A single turn carries every row of the set below to another of its rows. Some are shown first; where does it send the rows asked next?
nas: [  3  -3  -8   9  -7  -1  11 -10   8 -13  11 -21 -16  16  -3   2 -11 -13
 -13  -1]
fip: [ 12   5   6  19   6 -14  -8 -13  -1  -7  -2 -24   4   2   4  13  10 -18
  -4  13]
gug: [  4   4   3  13  -3 -12   3   0  -4  -4  20 -24  -2   3  21  12  18 -13
 -24  -7]
pul: [  4  13   5  14   6 -22  -5   6  -2 -33   6  -8 -18   3   5   4  13   7
 -18   3]
deda: [ 11  19   2  -8 -11  -9 -16   2  -2   0  12 -27  12   9   5   7   4  -2
  -2  15]
Mabe: [ 10  20   6 -14   0 -15  11  -3   0  -5  28  -4 -15   3  -3  -7  -2  -8
  -5   5]
nazu: [ 10 -10  -1  13   1 -20   8 -15   0  -9  23  -2 -17   7   1   8  -4   0
  -6  18]
sopo: [ 22  13   7  13  -5  -2  -5  -6  -9  -9  16 -16   0   6  -6  -5 -20  -4
 -13   5]
duvid: [ 13  14   0   1 -12 -13  -2  20   1 -10  32 -19  -6   3   3  -1  -7   5
 -22   9]
fud: [ 18  20   3   8  -4 -13   5  -2  -7 -18  -1  -9   2  14   5  -3   1  -8
 -40   0]
Kedin: [ 19   1  -5   3  -1 -12   7   2  16 -22  21 -18 -12  14  12  23  12 -14
  -9  13]
sifum: [ 23   5   7  14  -5 -11  -6  -6  -3 -18   6  -1  -6  19  18   2  18 -10
 -31  -4]
Dulor: [  1  10  -8   4   1 -19   5   9  -1  -5  17 -16   3   4  28  14   1   7
  -5   7]
nifar: [ 11  -5   9  14 -14 -16  -3   2 -12   6   6  -3   0  -2 -12   0  -2   0
 -16  13]
gen: [ -1   6  12  -3   1 -15  -9   3   7  -5   8  -5 -13  19   1  -2  18 -31
  -6   5]
lidov: [  4   5   2   3 -10 -16  15   5 -10   0  15 -15  -5   7   3  15   2 -14
 -34   0]
rufa: [  9   8   0  16   2 -22  -9  -2   9 -34  12 -20  -9  12  12  19   4  -1
  -8  17]
Nuso: [ 18  -1  -7  -9 -15 -14   6   9  12 -18   4 -18 -16  14  10   7  17 -19
 -19   2]
boviv: [ 11  11  -4  -5  -9 -17  -3   3   6  -9  -9  -3  10  13  -9   9  11   6
  -3   4]
Gek: [ 17  13   3  -1 -19 -27  -8  16  10  -6  16  -2  -1   7   1   4  -1   3
 -22  21]
keku: [ 32  -1   1   6  -9   1   1 -14   4 -11  11  -1   5   5   8  10  11 -15
  -3  12]
liv: [  7   3  -2  -1  -6 -28   4  10  -5   2  17 -11 -10  19  18  21 -10  -9
  -8  11]
Munar: [ -4  -1  -1   4  12 -10   1   2 -11 -15  -8 -14  -4   0   4   4   6  -1
   2   0]
mova: [ 23  13  -3   1 -18 -22  -2  -3  -6 -10  22 -22  -1  18  -8  -8  -9  -7
  -3  17]
boki: [ 10  -4   2  10 -15 -21  -2   7  -3 -11   6   2   4  20 -14  -2  15 -11
  -9  22]
nodev: [ 11   2  -3   6  -5 -10 -11  10 -23 -22  13  -3  -6   2   9 -18  14 -12
 -11   4]
noko: [  5  16   3  26   9 -21  -9  -1   5 -16   9 -19   6  14  -7  -9   9  -7
  -5  13]
raded: [ 17  25  -3   4   5 -21   1   4   1 -16   2   0   3  17  21   0  -6   9
 -14  12]
tada: [ 13  -1   8  -3   2 -25  -8  10  -3  14   1  -5 -10   7   3  -5   1 -19
  -6   6]
Zofi: [ 17  19   7  -4  -2   1  -4   7 -10   0  27  -5  -1  -1   8   0  19 -15
  -9  11]
kezu: [ 23  10  -2  12  -4 -14   6 -12   5 -17  25  -8  -1  12  -1   6  16   5
   9  10]
sigon: [ 18  11   2  -5 -16 -32 -10  13  13  -9  -3 -10 -11  14   5  -2  10 -16
 -25  11]
veso: [ 18  16   5   0  19  -2   7   2  -6 -12  12  -1 -10   3   1   0  -7  -2
   0  -4]
rurer: [ 14   2   2  16  10 -35 -15  -6 -11 -15  15  -9 -12   9   8 -10  -2 -13
  -6  14]
dom: [  4   3  -1 -11 -14  -4  -3  -9   2 -19  18 -21 -13  13  10  -2   8 -11
   7  -4]
Pageg: [ 13  18  -2   5   6 -13   6  -2  16  -5  -5  -6  -8  20 -10   3   4 -19
 -11  -7]
Doke: [ 22   4   0   5  -8 -23  -9   3  -3 -17   3   1  -8  31  24   6  -5  -1
 -10  10]
gozom: [ 23  -7  -6 -11 -10  -3  -6   2  -1  -9   3 -10  -5  13  15  -8  -4 -20
   0   0]
zupug: [ 11  21   6   7   7 -14   2  17  -4 -17  24 -16 -20   1   4  -4   7   0
 -24  -5]
Vikag: [-16   7   2   1   0  -9   2   6  -2 -18   6  -6  -6   2  -5 -16   6  -5
 -12   3]

rurer moves to Pageg
keku moves to nifar
And these:
boki moves to Vikag
Nuso moves to duvid
liv moves to raded

A single turn carries every row of the set below to another of its rows. Some are shown first; where does it send the rows asked next?
feme: [ 15  -8  13   5   3  -5   7 -25  13   2  -1  -2  -3  -6   2  -5   5 -16
   8  -2   1  -9   1 -14 -14  -5   0   1   6  -4  -6   3   2  -8 -11  16
  17]
Gegag: [ -2  -4  -1  -5   8  -5   4  -1 -11   1 -11  17  -7  -1 -10 -14  13  -1
   2   6  -5   9  -1   9 -10  -6  -3   1  10  -9 -17   8   6 -13  -7  -3
  18]
Pinop: [  7   6   8 -10   2  13  -1  10  13 -13  11  -5  -8   8   1  11  -9  -5
 -12   7  -4 -19  -2 -24  -1   8  -9   1 -12  12   3   6  15  -1  14  -3
  -3]
lanot: [ -2   2  -4  -3   8 -13   5   3 -14   3 -10  16  -4  -9  -6  -8  13   3
   9   5  -3   3  -2   6  -9  -1   1  -3  11  -9 -14  12   5 -13  -7 -12
  15]
bala: [ -4   9  23   9  -4   2   7   3   2   8   2 -15  -4 -14   7  -6  16   2
   2   6  -8 -13  -3  10  -3  -4  14  -3   4  -4   1 -10  23   5  -6  -5
  -9]
felem: [ -6   8  -9  -8  11  -2   0   2   2   0  11  11   1  14  -2   5  -8  14
 -24   6 -13   1  -3   6  10   6 -10 -16 -10   6  -8   4  -3   7  -9  -1
  -3]
bufa: [ -4  12  20   6 -11  -4  10   0   5  11   1 -16   2  -7   8 -11  24   4
  -1  -1 -14 -12   0   8  -3  -1  14  -3   4  -7  -2  -7  15   5  -2  -7
  -7]
Vozi: [ -6   7  -8 -16   9  -3   0  -2   8   5   6   6  -2  11   5   1  -7  14
 -15  -3 -18   7  -2   8  10   5 -12 -11 -21   4  -4   4  -2   0  -2   3
  -6]
Tagar: [ -5  23  -7 -14   0  -4  14   8   4   2   8  -7  -6   9   1  10  -9  -3
  -4   2 -18 -20 -12  -5  13  -1   1   0 -14  -5   1  10  -5   3 -13   5
  -8]
rono: [  8  -6  -2  17 -10  -3  -2   7   3   1  -2   9   1  -6   9   1   9  -7
  -3   6   9   2  11   4   4  -3  -1  -6  14 -14  -3 -22  -1 -11  12  -4
 -18]
Peb: [ -3   0  -4 -11   3  -8   2   0 -12   1 -10  16  -4  -7  -8 -13  17   6
   3  -2  -3   1  -4   7 -10  -4   0   1  15 -11 -13  11   5 -10   1 -10
  15]
sonut: [ -3  -1   2  -7  11 -12   2   1 -13  -4 -14  19  -4  -7  -7  -9   9   3
   9   3  -2   3  -7   5  -8  -3  -3   1  13 -13  -6  10   7 -13  -9  -9
  13]
maz: [ 13   8   3  -9   5   8  -1   0  10 -10  14  -4  -1  10   2  11 -12  -8
 -19   6  -2 -24 -10 -20   8   9  -5   7  -9  12  -2  10   8   1   5  -1
  -5]
piva: [ -6  13  -1 -21  -1   1   6   6   1   0   8 -10  -7   8   6   8  -6  -3
   3   4 -21 -18 -17 -13  14  -2  -3   2 -23  -1  -3   4 -12  -2  -5  -1
 -10]
rup: [ 14  -5  15   3   0  -7   3 -22  11  -4  -6  -4  -3   0   0  -9  12 -23
   7   3  -3  -8  -3 -14  -9  -2   1  11   4  -2 -15   8   2 -12  -6   9
  16]
zut: [-10  20  -4 -20   4  -7   9   9   7  -5   7  -8  -9   6  -1  11  -2  -9
   6   7 -15 -18 -18  -7  11   1 -10   4 -17  -5   3   7 -10   0  -3   0
  -7]
bopuz: [ -2  14  18   8  -8  -4  11   2   4  16   6 -15  -2 -12   8  -8  15  -1
   3   4  -7 -14   0   6  -3  -1  16   0   4  -4  -3  -8  22   2  -4  -8
 -10]
lofa: [  8   4  -8  -4   1   0  -3  10   1  -7   4  10  -7  11 -14   8 -11   1
 -15  -4   8  -4   0 -16  12  -4  -5  -9  -9   0  -2   6   0  20   8  18
 -10]
Nesab: [  6  -2 -10  -6   5   2  -1   7   9  -8  10   7 -12   8 -20   0  -8   7
 -10  -5   5  -4   3 -15  -1  -7  -5  -9 -17  -3  -7  -2  -1  18   6  16
  -6]
kav: [ 10   3   5 -13   5   9  -2   7  14  -8   8  -3  -3  10   3   5 -12   0
 -14   4  -4 -15  -6 -27   6   1  -6   7 -17   7   1  11  15  -5  17   3
  -2]
vav: [ -6   9  13   7 -13   1  12   3   2  10   0 -15  -4  -9   9  -9  18  -4
  -3   4 -14  -6  -2  15  -2  -3  16   3   1  -8  -1 -11  19   0  -7  -4
 -12]
Kago: [  7  -2  -5  -9   3   8  -7   6  -3  -1   7   7  -8  11 -12  -1  -7   8
 -11  -2   5  -1  -4 -14   5  -4  -7  -7 -22  -3  -4  -2  -2  23  11  13
  -7]
Ros: [ -9   7 -12 -15  11  -7   0  -5  11   0   8   4  -3  17   5   1  -5  12
 -21   4 -14   3   2   8   4  10  -9 -12 -18  -1   0  -4  -2   1  -7  -3
  -9]
mapa: [  8 -11  -2  15  -6   1  -4   2   5  -6  -4   5   1  -5  12   0   7  -6
  -4   7   7  -2   6   5   3  -6   2  -6  13 -17   2 -25  -1 -11   7  -1
 -19]
tisid: [ 16  -2  14   6   0  -4   7 -23  15   4   0  -5   4  -2   2  -8  13 -17
   6  -2   2 -13   2 -12 -11  -6  -2   2   4  -4  -9   6  -8 -12  -2  10
  17]
zirad: [  6  -9   7  18 -14   6   0   9   4  -4  -7   4  -3  -3   6  -3  12 -11
  -8   9   8   3  11   3   5  -9   4  -2   8 -10   2 -19   3  -9  14   4
 -17]
zab: [ 19  -6   8   7   1  -9   6 -23  13   3  -1  -2   0  -7   4  -3  10 -19
   7   0   5  -9   1 -17 -12  -1   2   2   4  -2 -12   6  -2  -7  -4  12
  15]
redu: [  9  -6  -1  10 -11   6  -2   5   1   1  -3   5   0  -3   9  -1  12  -6
  -6   2  11  -5  13   3   3  -9   0  -5  15 -14   1 -18  -4 -15  16  -1
 -14]

bufa moves to Peb
Kago moves to kav
And these:
sonut moves to mapa
Tagar moves to felem
Ros moves to Nesab
bopuz moves to lanot
rup moves to vav

